Questions about the array below.
1) Give the second entry, reading row by row.
2) Give the entry directly above -.72.
3) Give the bottom entry of the column that holds the smallest entry.
4) Give the bottom-left entry.
5) Give the largest entry in the first column.
6) Give the largest entry.
7) Give the entry just right of the smallest entry.
8) Give the bottom-right entry.
.27	.17	-.44	-.15	.08	-.21	-.12	-.40	-.01	.07	.64	-.58	-.19
.26	-.32	-.51	-.17	-.20	-.28	-.35	-.38	-.23	-.02	-.25	-.57	.56
-.07	-.72	.01	-.30	.57	.11	-.08	-.08	.35	-.33	-.18	-.24	.00
1) .17
2) -.32
3) -.72
4) -.07
5) .27
6) .64
7) .01
8) .00

arr =
[[-11   9   8  23  34 -16  21  27 -17  -1  11  35]
 [  9  35  33  31  25  -2  36  32   0 -33  35  14]
 [ -3  -2  -3   1   2  -2   0   0  -2   3  -2   3]
 [  3   4   4   5   7   3   5   6   2   5   4   7]
 [-35 -24 -28   3  13 -30  -9   2 -30  12 -23  25]
 [  8  26  24  21  17   1  25  22   3 -21  26   9]
 [ 18  -3   0 -14 -18  21 -11 -15  21  16  -4 -18]
 [-12  16  14  31  43 -18  29  36 -19  -4  18  44]
 [ 38  -4   2 -29 -39  44 -22 -31  44  27  -6 -41]
 [-40 -27 -32   3  15 -34 -10   2 -35  12 -26  29]]
The third-last entry, reading row by row is 12
The smallest entry in the last column -> -41
The bottom-left entry is -40
The third entry on the main diagonal -> -3
Give the fifth-last entry, reading row by row.
A: 2
The 1st entry on the main diagonal -> -11
The second entry on the diagonal from the top-right corner: 35
The entry directly above -34: 44
Give the second entry from the end, reading row by row.
A: -26
The fourth entry, reading row by row: 23
Give the entry directly above the smallest entry.
A: 44
The entry in the top-right corner: 35
The entry directly above 6: 0
Give the last entry, reading row by row.
A: 29
Give the entry directly above -26.
A: -6
The 2nd entry, reading row by row: 9
Give the entry directly below -24.
A: 26
The entry directly below 34 is 25
The second entry on the main diagonal -> 35
Give the smallest entry in the first row.
A: -17
Give the entry just left of -24.
A: -35

Read these off the row that follows.
1) The second entry from the right?
2) The fifth entry?
3) The first entry from the left?
[3 7 1 3 2]
1) 3
2) 2
3) 3

W =
2  6  7  5  3  2
3  6  7  5  2  3
3  5  7  4  3  3
Report the third entry in reading order.
A: 7
Report the fourth entry in reading order.
A: 5
The smallest entry in the last column -> 2
The third entry on the main diagonal: 7

-.68 .33 .23 -.81 .52 .45 .05 .13 -.18 .30 -.84 -.31
The entry just right of the largest entry -> .45
The entry just right of .23 is -.81
The minimum -> -.84
The entry just left of .13 is .05

x = [-.08  .49  .87 -.18]
What is the third entry from the right?
A: .49
What is the first entry?
A: -.08
The 3rd entry from the left: .87

Questions about the row below.
1) Give the entry just left of .11.
2) Give the fourth-last entry.
3) Give the second entry.
4) Give the first entry from the right.
[.40 .11 .49 .81 .16 .46 .24 .28 .06]
1) .40
2) .46
3) .11
4) .06

Questions about the row below.
1) Find the 3rd entry from the right.
2) Find the entry just right of the largest entry.
3) Find the 2nd entry from the right.
4) Find the entry just right of 53.60.
5) Find the third entry from the left.
6) Find the fourth entry.
7) Find the entry just left of the largest entry.
8) Find the entry just left of 130.51.
[53.60, 14.66, 74.51, -19.61, -128.48, -119.73, 156.52, 130.51, -92.03, 139.61, -99.30]
1) -92.03
2) 130.51
3) 139.61
4) 14.66
5) 74.51
6) -19.61
7) -119.73
8) 156.52

M =
3  4  5  7  6  6
5  6  7  7  7  7
2  6  6  6  5  4
3  6  5  7  5  7
6  5  7  7  6  8
5  5  7  4  4  8
7  5  7  7  5  6
8  4  5  8  4  5
5  2  8  5  3  4
7  6  7  5  5  6
4  6  6  7  5  6
Rows and columns are numbered from 1.
The entry in the top-left corner -> 3
Find the entry in the bottom-left corner.
Answer: 4
The entry in row 1 and column 3 -> 5
Find the entry in the top-right corner.
Answer: 6
The entry in row 1 and column 2 is 4
The entry in the bottom-right corner: 6
Find the entry in row 3 and column 2.
Answer: 6
Find the entry in row 2 and column 2.
Answer: 6
The entry in row 3 and column 1 is 2
The entry in row 2 and column 1: 5
